In the rows, 128 means zero.
Where one turn sends some rows of the set: a few examples, then the rows asked
tes: [124 139 103 114 101 112 129 133 116 161  93 115 114 121 146 154 134 110
 160]
fupa: [124 116 124  72 122 105 123 115 131 108 107 113 151  97 135 126  96 141
 136]
digi: [105 151 123  95  96 123 114 136 114 136  97 114 141  91 143 105 119 123
 133]
koz: [135 118  99  89 131 113 127  93 143 132 116 126 133 101 152 179 110 122
 152]
losa: [124 133 145 103 143 121 133  97 128 120 117 121 129 111 161 115 107 114
 110]
nife: [130 133 142  64 106 113  98 120 115 125 116 122 141 116 148 123 107 139
 147]
kelap: [143 121 110  82 125 108 136 113 130 135 123 128 125 127 135 171 115 120
 164]
Sused: [114 149 106 119  98 130 139 133 139 160 109 114 129 108 144 150 130 104
 152]
Das: [123 128 120  68 123 114 105  92 121 119 112 125 148  88 152 136  96 140
 133]
rofod: [115 153 106 126 110 132 123 122 126 165 102 125 126 123 154 172 131 121
 139]
rida: [119 154 139 102  93 111  97 131 122 128  82 103 152  99 156 138 125 134
 140]
maza: [132 115 107  96 121 112 146 112 155 132 119 112 139 114 136 171 105 124
 155]
noniz: [130 126 108 114  99 105 113 131 134 156 102 112 115 127 150 167 128 119
 165]
sus: [131 121 126 108 154 120 137  95 129 117 117 131 114 109 151 136 113 102
 127]
Tos: [126 121 114 136 138 116 136 101 130 140  98 113 106 111 151 140 118 101
 120]
vok: [140 137 122  99 113 109 113 119 146 118 128 126 138 111 131 182 122 122
 156]
Vete: [116 139 135 128 123 128 129  94 123 151 100 101 123 112 160 120 110 111
 110]
Tekar: [123 129 121 138 133 115 139 105 135 141 106 113 111 117 158 135 121 102
 114]
Gogi: [123 138 147 100 140 132 130  89 120 127 119 119 130 110 159 116 102 112
 116]
pelis: [124 141 146  84 108 106 103 114 136 103 115 112 154 104 148 153 102 141
 149]
gola: [115 129 128  81 135 108 107 108 112 105 105 130 142 104 150 140  95 153
 133]
zan: [127 127 135  65 114 106 117 105 113 123 120 116 144 118 139 132  90 145
 145]
numi: [115 148 131 101  82 116  97 131 115 159 102 107 130 121 153 126 120 128
 147]
motep: [134 149 114 117  98 116 108 137 134 143  93 119 136 105 141 167 147 114
 146]
kide: [128 120 106 105 135 110 125 102 137 128 117 128 130 122 143 186 105 140
 142]
zokuz: [131 120 129 118 150 114 143 100 138 119 117 124 116 115 156 137 113 105
 121]
Taku: [115 147  94 120 105 125 120 110 131 164  99 120 123  97 160 165 129 107
 151]
Gete: [101 157 115  98  97 124  98 111 109 148  96 117 139  85 161 121 114 125
 131]
mumur: [118 141 138 126 124 123 130 102 126 142 105 109 124 114 161 114 114 110
 104]
Ful: [108 146 129  95  89 109 109 125  99 148  90 104 132 112 151 116 111 133
 143]
sete: [101 163 128 102 110 131 104 128 100 143  91 127 138 105 160 125 121 135
 129]
zive: [145 110 118  78 125 101 115 121 133 120 116 127 126 123 144 163 113 129
 164]

vok turns into pelis
rofod turns into kide
Now find these:
tes turns into kelap
Tekar turns into zokuz
Sused turns into maza
numi turns into noniz
koz turns into Das
sus turns into Gogi

Where one turn sends some rows of the set: a few examples, then the rows asked
pona: [117 120 123 109 131 127 119 132 108 129  95 141 116 108 122 121 144]
debi: [145 135 139 135 119 156 143 142 118 115 161 116 142 143 133 140 136]
zufi: [126 139 146 145  87 131 139 139 124 135 142 145 106 135 136 127 103]
telad: [128 126 135 143  83 135 153 123 116 117 144 130 122 131 156 124 115]
nudof: [110 125 122 115 131 128 122 124 109 126  93 144 112 112 122 124 144]
buli: [117 117 121 110 130 127 121 130 107 127  96 140 117 106 124 121 147]
zilu: [118 120 125 108 136 127 119 134 111 129  95 141 117 107 121 120 146]
fuso: [112 127 127 113 139 127 119 130 115 130  92 147 112 114 120 123 144]
pofez: [145 142 147 135 125 154 136 152 125 124 160 123 138 145 121 141 131]
voviv: [137 136 132 139 101 156 144 134 109 115 161 118 133 144 133 143 133]
Zasop: [147 156 152 144 110 127 131 118 141 138 142 148 145 138 118 122 110]
Zubo: [146 128 157 133 133 133 145 151 146 124 145 130 142 133 148 116 118]
Beti: [151 145 142 141 109 132 144 104 135 122 142 132 161 136 138 118 123]
vipa: [139 147 146 139 112 153 131 151 120 130 159 131 124 147 114 143 124]
dit: [112 121 119 112 133 129 125 120 109 121  93 140 118 113 129 121 149]
Niso: [154 150 151 139 120 130 137 115 145 130 143 139 158 136 128 118 118]
zavam: [140 120 141 135 111 136 157 131 130 109 146 120 144 130 163 117 125]
Der: [142 155 143 147  93 129 135 108 131 136 141 147 138 137 122 123 110]
vofid: [118 117 122 108 135 128 122 130 109 126  95 138 119 107 125 120 148]
nusu: [136 140 161 139 118 130 135 157 142 138 143 145 119 135 130 122 104]
Tovaz: [144 147 137 145  92 130 143  98 127 126 142 138 149 135 134 122 118]
gidi: [116 120 123 110 142 128 126 125 114 121  93 138 124 113 129 120 151]
lov: [135 143 137 143  97 154 137 140 110 125 159 128 121 145 122 145 126]
rebak: [116 124 127 110 146 127 121 131 119 126  93 143 121 114 124 120 147]
mefot: [119 117 124 108 137 127 120 133 111 127  95 138 120 106 124 119 148]

zufi turns into telad
vofid turns into mefot
Now find these:
gidi turns into rebak
pofez turns into vipa
Niso turns into Zasop

